Named turns come first, each shown by rows before and after it. Which turns, in which order, take the first row of each pair that follows to the second? Write the first one first, as in the answered first pair.
zul:
[-10  -1   9 -10  24 -33   5  20  -9  17 -20]  ->  [  2   6  -1 -22  30  11 -31 -14  14  10  -2]
[-15  14  12   0  -2 -17  -1  15 -12  -1 -10]  ->  [-12  16   8  -7  11  -4 -21  -1  -2   2  -6]
[ 18  18  -3   1  35 -10 -46  -2   7 -32  16]  ->  [ 33  20  -4  14 -13   6 -19   5   8 -52  23]
Tibo:
[ 26 -36  19  15 -24  29  59   8 -27   5  -3]  ->  [ 28 -45  18  -5  18  54  24 -17 -19  17   2]
[-12  11  -1   9 -10 -11   1  -6  11  -3   2]  ->  [-12   2   2  11 -11 -10  14   1   3   0  -1]
[ -3  41 -21  19  -7 -19 -18   1  21 -10  16]  ->  [ -5  25 -13  30 -23 -30  20  22   2  -9   7]
nuros:
[  4  -8  18  -5   5  38  14 -11  -2   4  13]  ->  [ -1 -14  21  -8  22  26  14  -7  -7  13   5]
[ -4   0   0  -7  30  -8 -29 -13  -2  13   0]  ->  [  7  11  -7  -2  -4  16 -29 -22  11  -6  14]
[ -9  21  12   8 -19 -32 -18 -10  -1  18   7]  ->  [ -2  22  10  11 -37 -18 -10 -11   1   9  12]
[ 12  48 -17   3 -38  23 -37 -27  46 -33  23]  ->  [ 25  -6   5  20 -67  41  47   9   0 -28   9]
sapi:
[  0 -42   5   8  17   7   3  -5  -3   5 -11]  ->  [  1  -7  -9   7   1   9 -27 -23  25 -12   1]
[ 13 -20   1  -3  -2  35  14  -8  -8  -3   2]  ->  [ -7  27 -13  -4   3 -15 -22  -9  15  -9   2]
[-16  -1   2 -10  -3  -8   1 -15 -15  -4   7]  ->  [-11  -5   1  -9  -6   0   3 -16 -16  -5   9]
dilo:
[-16  -2  22 -34  33   1   2 -13  23  13 -10]  ->  [-15 -15  29 -23  10  -3  42   8   6  12 -16]
[-16  11   3   3  20 -35  -2  16 -24  12   3]  ->  [ -4  11   2  18 -27 -11  25  20 -23  -6  11]
[ -5  29   1  -3 -14  -1 -26 -28  14  -5  26]  ->  [-22  14  10  -7  19 -36 -18 -10  -7  18   9]
Then:
Each pair is two turns apart.
[ -6   0  -1   5  -6 -25  16  18  -3   6  -8]  ->  [ 12 -15  -1   1 -12  23  18   1   1   0   5]
sapi Tibo
[-28   5  -5  -4  32 -24 -21 -10  -8  28  -4]  ->  [-17  36 -16  14 -36 -16  -8  -8  11  -5  10]
nuros Tibo
[ 19 -14 -29  -3  24  82   8 -28 -25  22  16]  ->  [ -3 -27 -15  10  26  11  58  20 -61  38 -11]
zul zul
[  1 -69  29  -1  37  43  31   4 -41  34 -26]  ->  [ 17 -36  11 -11  23  91 -25 -44   5  11   4]
dilo dilo
[ 13   4  23   0 -35   4   9   9 -27 -23 -20]  ->  [ 18   6  17  -7 -30  28 -11  -9 -15 -27 -11]
nuros sapi
[ -9 -33  19 -21  48  -4  24   2 -18  24 -17]  ->  [  1 -17   8 -31  48  31 -16 -30   9  14   1]
Tibo sapi
[ -6 -15   5 -10  17  24   3   9 -10  12   9]  ->  [-18  -6   6 -11  25  -3  -2  15 -10  15   3]
sapi sapi
[ -7  33   2  13 -39 -23   8  11   7 -19  -4]  ->  [-22  32   2   1   4 -43 -20   6   9  -2 -11]
dilo dilo
[ 61 -11 -35  26 -41  17   7 -29  15 -15  21]  ->  [ 47  -5 -38   3  21   5 -43 -49  24   7  18]
Tibo dilo
[  9 -39   9  25 -21  18  60  32 -33   9 -15]  ->  [-22   1   3  23  -1 -60  30  44 -23  13 -27]
sapi sapi
[ -1 -25  13  -2  31  30   4   6 -12  11  -8]  ->  [ -8  30  -6   2   3   7 -33  -6  25 -11   5]
dilo sapi
[ -7   9   8   0  -4 -13  11   1  -3 -14 -16]  ->  [ -5   0   9  -9  19  -1  -3  -8  -3  -5 -15]
Tibo zul
[25 -4 -1  5 -4 36 -1 -6  1 -5  7]  ->  [  1  14   1  14   0 -32   7  21  -8  -1 -10]
sapi dilo
[ 12  32  -9  10 -62   3   0   2  24 -20  20]  ->  [-18  20  -1 -11  28 -54 -37  10   8  22  -5]
zul zul
[ -2  27 -14  14 -39 -17   9  -5  17 -19  10]  ->  [ 10 -26   2  11 -21  14  46   4 -14   1   1]
zul sapi
[  7 -30 -17  -9  -3  53  -3 -23  -8   7  -5]  ->  [  9 -13 -22  -7 -12  51 -16 -30   5  -3   0]
zul dilo
[  1   1  -1   1 -26  17  12   6 -36 -20   4]  ->  [ -9  30 -11  -8 -10  -3 -27  -7 -15 -24   7]
Tibo sapi
[ 21 -22   2   5 -16  44  20 -11  -6  -2  12]  ->  [  8  26 -13   8 -33  11 -11 -16  21 -20  20]
zul sapi
